Each row is where one point has got to under a steady rotation. How many steps took it there?
The counts run from 0 to 485.
[ 62 157 162 139 150 124 126 144 142 155 118 150 173 149 123 120 123 128
 101 153  71  82 151 124 115  91 115 163 161 142 142 130 103 109 134 158
 118  94  93 106 132 135  69 178 139 109  78 129 131 139 119 157 121  83
 128  95 126  92 120  78 116 118 101 151 118 143 163 183 134 137 117 122
 125 152 140 165]
454
[ 74 135 114 111 173 160  76 152 101 126 159 134 160 129 128 121 144 108
  90 122  76  77 118 129 121 105 107  68 162 121 146 109 127 122 137 111
 105 122 131 133  93  74 117 139 125 139 105 123 112 111  99 123 130 112
  94  85  58 147 182 136 110 124 117  98  71  93 150 130 108 203 119 140
 115 127 121 114]
424
[104 114 148 123 126 130  97 171 144 115 141 137 111 166 142 114 135 131
 122 134  95 100 114 130 125  87 162 144 182 129 107  85  78  93 143 165
 113 114  84 126 102  48 152 137 176 151  83 132 151 107 108 112 119  92
  98 101 116 152 102  88 111 100 110 103  84  90 113  94  98 148 145 149
 161 148  98 131]
135
[ 80 131 126 138 135 115 113 155 125 149 187 172 124 129 117 137 138 139
 100 141 101  91 107 120 129  85 131 115 148 139 116  83 120  88 157 119
 118 130 126 137  81  85  61 148 129 119  93 140 187 146 130 109 114  64
  87 104  97 121 172  95 143 110 125 155 146 107 156 137 102 143 105 115
 140 107  93 156]
414
[ 89 125  89 122 133 145 131 157 137 132 102 160 144 151 167 112 109 136
 102 133  93  80 118 103  91 136 132 128 177 114 113 106  93  74 143 116
 107 130 103 128 134 135 115 171  93  95  53 112 143 112  81 169 150 108
 110 104 111 118 131  94  83 114 119 113 104  90 142 152 106 136 156  91
 176 128 134 150]
468
[ 83 167 164  99 164 101 118 138 129 172 134 141 112 151  86 109 113 104
  78 121 104 106 117 145 133  92 142 136 143 104 143  82  81  62 138 115
 111 111 138 151 109  94 132 176 125 123  94 125 141 124 120 122 147 128
 101  84 107 151 123 101 111 118 132 124  59 117 173 126 132 155 122 114
 113 138 103 154]
213
[ 79 167 154 149 131 141 124 155 106 136 122 119 151 137 150 109 124 136
 107 162 107  60 101 114  94  94 145 130 170 116 130 119  96 148 144 114
  90 111  77 119 111  97 135 151 121 134 135 125 152 121 104 194 153 120
 149 130 147  72  95 108  79  90 155 102  83 108 115 165 106 192 122  92
 132 137 142 118]
377
[117 144 137 115 176 142 108 140 101 145 132 135 150 170 130 101 142 104
  90 116  84  88 119 127 117 116 128 132 178  93 109  94  73 116 136 150
 136 108 132 125 132 120 123 116 157 153  74 113 111 100 117 147 129 106
  97 100 110 127 118 142 109  79 123 120  76  33 116 129  96 186 122 130
 138 174 122 121]
290
[ 84 127 125 121  92 132  97 169 102 133 119 150 106 168 155 119 132 116
 122 122 123  81  89 114 125  91 188 136 162 102  94 104  57  64 164 116
 108 126 134 130  98  92 144 148 105 118  91 125 139 114 134 133 146 102
 103 112 143 110 133 115 116 103 158 151 119  66 142 151  81 145 127  86
 161 129 100 132]
21
[ 48 145 138 156 103 116 155 134 124 138 140 156 152 122 137 167 120 136
 105 126 110  68 114 148 136 117 121 162 158 146 106 111 125 115 163 130
 102 113 113 109 107  97 113 150  95 109 106 144 176 151 120 113 136  35
 105 112 101  95 158 121 130  97 120 167 102 101 150 184 117 142 121  97
 136 159 110 168]
260
[ 89 118 160 141 105 120 144 145 116 140 136 164 147 148 135 144 113 143
 101 128  87  65 136 135 126 104 128 180 169 136 110 114  92  97 175 157
  80 106 100 106 138 130 124 137 117 112  77 120 154 106 115 138 111  71
 129  98 148 109 119 128 117  91 114 152 116  78 145 175  97 117 131  94
 172 180 114 145]
392
[117 101 140 140 136 119 133 161 105 144 134 154 131 184 165 112 124 141
 113 164  96 104 110 130  91  85 149 137 180 137 114 109 108  89 169 150
 114  88  91 115 121  82  68 123 142 134  90 109 171 101 123 168 108 102
 144 127 151  69 100 100 132  94 127 162 136 103 132 128  83 133 130  97
 182 145 133 119]
238
[ 96 106 108 103 112 148 111 145  96 157 129 132 168 139 153  96 122 129
  86 100  87  79 108 118 123 122 131 137 186  81 122 108 107 101 171 133
 116 109 117 134 112  96 161 119 119 147 107 119 133  88 133 142 141 105
 127 113 102  92 157 181  96  95 155 104  87  60 141 130  85 168 146 124
 166 161 113 117]
39
[137 123 138 137 149 120 121 160  99 146 147 168 128 178 159 128 133 144
  93 167  88  97 136 126  97  83 157 122 144 120 132 111  95 116 173 170
 118  72 107 122 128  75  71 144 137 151  95 106 164 123 109 163 107 105
 136 122 152 109 109  98 125  83 114 165 146 110 161 140  87 119 128  98
 173 149 138 104]
237
[ 78 157 134  97 166 124 127 146 122 134 125 112 157 135 122 130 163 135
 113 143  88 103 111 121  91 114 120 134 179 142 126  91 105 108  83 110
 146 113  99 123 106 113 108 179 145 128 111 118 129 141 115 130 118  53
 113 120  80 114 145  94  87 128 111 152  74 151 126 102 129 193 118 147
 103 119 116 147]
206
[ 92 156 137 133 161 154  89 148 134 133 160 143 127 186 144  85 123  95
 101 137 106 109 135 110 108  95 164 109 159 112 130 118  86 113 165 164
 131  59 123 142 124  58 104 145 160 152  99 129 157 124 110 150 135  98
  97 121 126 131  91  54 152  89 100 142 110  95 140 130 110 149 145 108
 132 136 111 129]
369
[ 65 166 149 139 136 139 138 169  89 106 126 128 143 138 117 172 155 121
  93 165 111  78  98 114 106 120 149 112 163 128 120 132  91 105 116 112
  94 122 128 109 119 112 125 188 110  89  92 120 124 143 103 127 120  84
 144 110  97 134 126 125  76 126 126 156  93 120 151 155 132 179 106  88
 107 117 114 122]
12
[ 85 152 171 130 160 131 124 152  76 153 132 165 130 152  84 125 131 106
  86 127  90  82 126 126 124 109 142 157 136  96 120 111  87  77 159 149
  92 101 148 130 108 129 124 165 126 105  60 111 121 106 127 122 128 133
 126  94 131 151 113 132 111 118 140 152 101  87 175 173 121 150 111  96
 125 139 118 126]
156
[ 98 153 162 103 179 124 102 148  96 167 151 132 145 124  64 111 142 112
  73 144  73  91 111 161 128  84 129 130 152 123 152  96 103 102 117 110
 105 131 139 124 107  81 134 122 154 140 117 121 135 100 115 116 130 115
 130  75 115 136 121 157 109 115 139 120  68  89 137 133 107 179  94 129
 110 138 106  98]
287
[ 91 143 152  93 150  93 111 159 120 170 140 155  93 142 111 126  97 141
  91 151  99  86 120 134 106  75 149 137 150 120 156 107  68  75 142 103
  90 135 117 147 120 109  94 166  82 104  95 119 150 120 107 147 143 157
 150  99 162 137 100 120  84 117 148 117  82 119 170 141 102 158 108  84
 138 139 101 127]
81
[ 70 109 120 111 151 131 110 146 132 136 145 148 178 117 130 132 129 131
  93 135  61  98 131 151 118 105  94 114 192 147 149 134 135 101 113 148
  86 115 117 118 121  71 115 138 134 130 110 111 119  96 110 126 110  69
 126 109  71 106 180 137 109 121  95 127  95 148 159 129 106 156 128 161
 125 187 100 125]
190
[ 92 121 138 106 147 113 136 136  54 146 135 160 146 152 119 151 122 126
  78 123  74  90 144 137 122 121 124 141 143 119 140 115 105  83 178 151
  96  90 127 137 115 120 112 167  93 114  88 110 139 109 113 142 127 124
 139 111 104 116 158 150 123 116 125 150  89 105 180 178 107 138 119  85
 164 162 133 130]
99
[ 97 138 178 124 159 132 110 172 110 141 117 149 125 186 110 116 159 118
  86 154 116 107 101 128 140  83 169 152 169 122  95  98  86  70 138 153
 135 128 149 110 110  98 140 136 174 110  85 114 113  92 125 113 123 110
 117  86 122 147  96 101 120 110 140 172 107  68 129 124 125 148 124  96
 141 131 103 139]
152
[ 72 137 135 122 133 127  91 177 112 136 142 154 115 139 110 134 125 119
 113 138 105 114 116 134 131  81 168 108 154 127 129 121  82  58 148 138
  96 106 158 128 112  68 113 163 112 115  89 127 149 105 137  96 119  97
 100  85 126 139 136 107 137 116 128 173 132 118 176 148 106 134 114  88
 146 123  88 123]
19
[107 104 155 131 141 127 138 156  98 145 129 134 115 161 161 108 131 141
 105 172  92  93 101 127  87  95 159 135 193 122 129 108 121  97 163 137
 108  98  78 108 108  81  79 129 140 122 120 115 157  89 126 181 115 120
 158 113 155  48 110 112  92 103 144 149 133 114 119 129  92 142 125  89
 174 119 131 133]
239
[ 92 130 135  92 174  97 141 128  91 152 112 134 140 160 128 129 135 126
  81 103 114 110 125 148 124 125 132 132 184 124  97  75 108  84 141 136
 149 111 130 127 114  98 154 124 126 140  98 120 130 119 115 129 146  64
 104 104  90 120 140 153 122  93 116 146  60  55 132 114 106 166 138 104
 140 186 106 142]
347
[ 99 135 163 124 124 141 112 187 130 136 127 136 138 152 118 126 139 137
 114 178  85  92 118 151 119  64 155 134 171 153 127 139 100  81 124 162
  73  91 129 114 125  35 140 154 156 117 109 118 132  80 121 131 115 101
 168  96 115 136  98 102  99 119  96 144 124 147 167 132 108 128 128 131
 149 149 101  95]
385
[ 87 116 109 119 147 136 137 150  66 148 148 134 144 146 159 122 141 140
 111 144  70  93 122 114  82 127 110 124 168 128 126  92 143  71 162 132
 112  90  95 120 102 130  59 168 116 112 101 110 157 124 134 156 100  96
 140 114 101  83 174 129  99 140 128 161 107 149 140 151 113 146 109 112
 161 118 163 147]
103
[111 152 146 105 146 119 115 172 113 146 126 104 136 142 105 119 159 132
  99 152 106  98  86 130 106  75 160 129 170 109 104  77  94 106 116 115
 152 149 114 117  97  81 139 110 179 150 116 114 140 103 129 135 134  95
 122 112 109 117 120 137  80 100 163 120  84  58 106  99 100 194 110 130
 125 124 105 116]
285
[ 98 149 152 124 146 132 114 177 110 142 139 143 101 154 133  89 121 119
 112 152 100  92  99 106  91  86 166 121 162  94 133 106  96 103 160 117
  90  75  99 149  95  64 111 172 135 139 136 139 154 108 126 161 126 152
 127 127 142 104 103  78  73 111 154 111  86 139 148 134 103 166 144 118
 136 100 128 130]
372
[ 98 151 175 126 119  97 144 149 123 148 122 141 131 152 112 121 135 137
 111 130 102  76 105 136 124  94 140 165 169 138 120 100  70 101 140 134
 104 124  76 114 113 121 120 116 135 137  99 126 157 128 116 133 135  90
 115 116 162 125 100 135 103  80 135 113  74  54 104 134  94 168 104 120
 138 178 104 151]
141
[ 96 164 155 104 160 131 129 170  84 159 115 129 130 161 100  93 142 109
 110 121 108  87  88 123 122 111 156 148 165  92 105 102  74  61 115 106
 115  99 154 129 127 134 141 147 134 127  79 108 128  98 143 130 111 115
 122 100 148 118 108 146  79 104 146 159  83  85 144 122 112 164 123  99
 125 128 102 108]
154
[ 62 145 119 145 137 142 129 150 140 133 127 144 173 107 135 152 116 158
  96 159  88  61 106 110  98 105 109 112 169 130 154 146 104 144 105  90
  90 126 109 118 133 105  92 178  88 111 108 111 138 139 105 156 139  90
 138 120  93  83 139 117  79 110 119 146 128 142 173 173 112 170 123 110
 118 134 125 122]
321
[ 52 135 121 136 106 140 128 139 137 138  97 154 155 143 173 124 125 152
  94 148 117  69 106 107  97 105 148 153 175 111 119 128 102 133 135 110
  94 144  90 103 115 125 112 154 104  98 101 122 124 126 124 174 183  94
 138 128 120  73 138 102  84 115 134 136 116  91 130 176 104 162 146  87
 128 131 133 155]
319
[ 91 124 142 123 142 139 111 171 135 133 136 175 130 166 139 108 128 107
  99 136  97  92 101 102 129  91 171 141 158  93 144 151  88  89 149 163
  80  69 140 128 123  70 107 169 154 122  83 115 122 119 131 144 121 101
 103 123  98 116 112  68 119 103 118 169 143 132 190 141 119 105 152 116
 111 129 113 126]
311
[ 84 156 124 131 123 116  94 145 124 148 156 157 142 129 106 147 121 138
  92 119  73  70 128 117 112  99 117 118 134 120 128  87  80 120 152 120
  99 124 106 155  91 100 106 163 101 147  84 151 158 161  98 124 132  84
  99  97  98 157 163 130 106 110 119  86  73  91 152 141  99 171 105 139
 137 145 115 139]
276
[ 68 138 153 125  89 112 171 154  90 145 134 148 127 113 131 143 119 139
 100 121  98  71  92 120 112 129 139 164 158 117 121  99 130  90 162 107
  68  86 101 145  88  98 137 160  86 103 127 146 161 140 148 129 126  81
 133 113 111  92 156 138  81 122 148 132  83 140 162 157 106 149 120 112
 123 126 125 162]
258
[ 79 159 161 113 147 126 114 159 149 159 123 139 144 135 108 117 134 149
  85 171  94  96 113 138 110  69 147 147 167 131 135 133 113  74 104 128
 106 109 126 109 134  84 117 172 142  85 112 122 133 121 125 126 141  94
 151  99 106 104 123  78  98 129 107 173 133 160 175 148 147 124 117 121
 122 110 108 140]
459
[ 69 150 183 144 174 141 127 146  99 139 126 148 170 148 109 121 143 100
  79 156  92  80 123 142 133 108 132 141 165 123 141 142 106 125 126 145
  99  97 139  92 135 105 105 163 157  90  89 114  96 113 125 152 138 102
 147  87  96 102 127 112 132 111 110 164 111 103 183 180 140 178 126  99
  96 154 122 129]
305
[ 88 159 123 101 183 133 103 172 162 130 123 143 126 143 111 122 118 126
 110 158  91  95 117 116  99  89 159  99 182 127 141 131  69  93  86 122
 108 115 130 131 133  69 105 178 120 122  87  98 123 108  85 118 114 113
 113 119 109 127 101  78  79 121 112 139 111 144 159  92 115 165 112 122
 117 128  92 106]
75
[ 71 175 161 157 128 143 124 149 108 138 124 123 156 126 128 125 123 137
 109 175  89  56 115 120  77 100 131 122 153 117 148 131 101 153 125  94
  90  89  99 101 128  96 111 161 117 140 121 116 155 129 108 168 131 108
 163 123 145  83 107 110  86  97 128 116  77 115 136 172 115 177 113 108
 123 131 134 117]
378
[122 147 173 126 159 103 131 177  92 158 150 148 129 148 113 111 158 121
  93 144  77  93  88 109 103  88 152 157 132 100 135 107 109 106 136 125
 120  82 109 130  85 109  73 151 172 133 119 113 135 122 153 148 100 114
 152 116 135  93 125 116  88  96 165 145 123 123 141 117  94 168 105 141
 109 103 129 124]
298
[ 92 134 161 129 148 128 121 148  72 141 125 161 142 169 113 120 134 108
  87 115 102  78 118 115 128 120 151 160 132  97 100 114  71  91 170 166
 109  99 137 124 120 131 121 159 130 108  52 125 124 134 123 144 129 117
 116 102 119 151 120 113 117  95 134 148 100  62 176 185 109 152 116  89
 146 148 130 137]
157
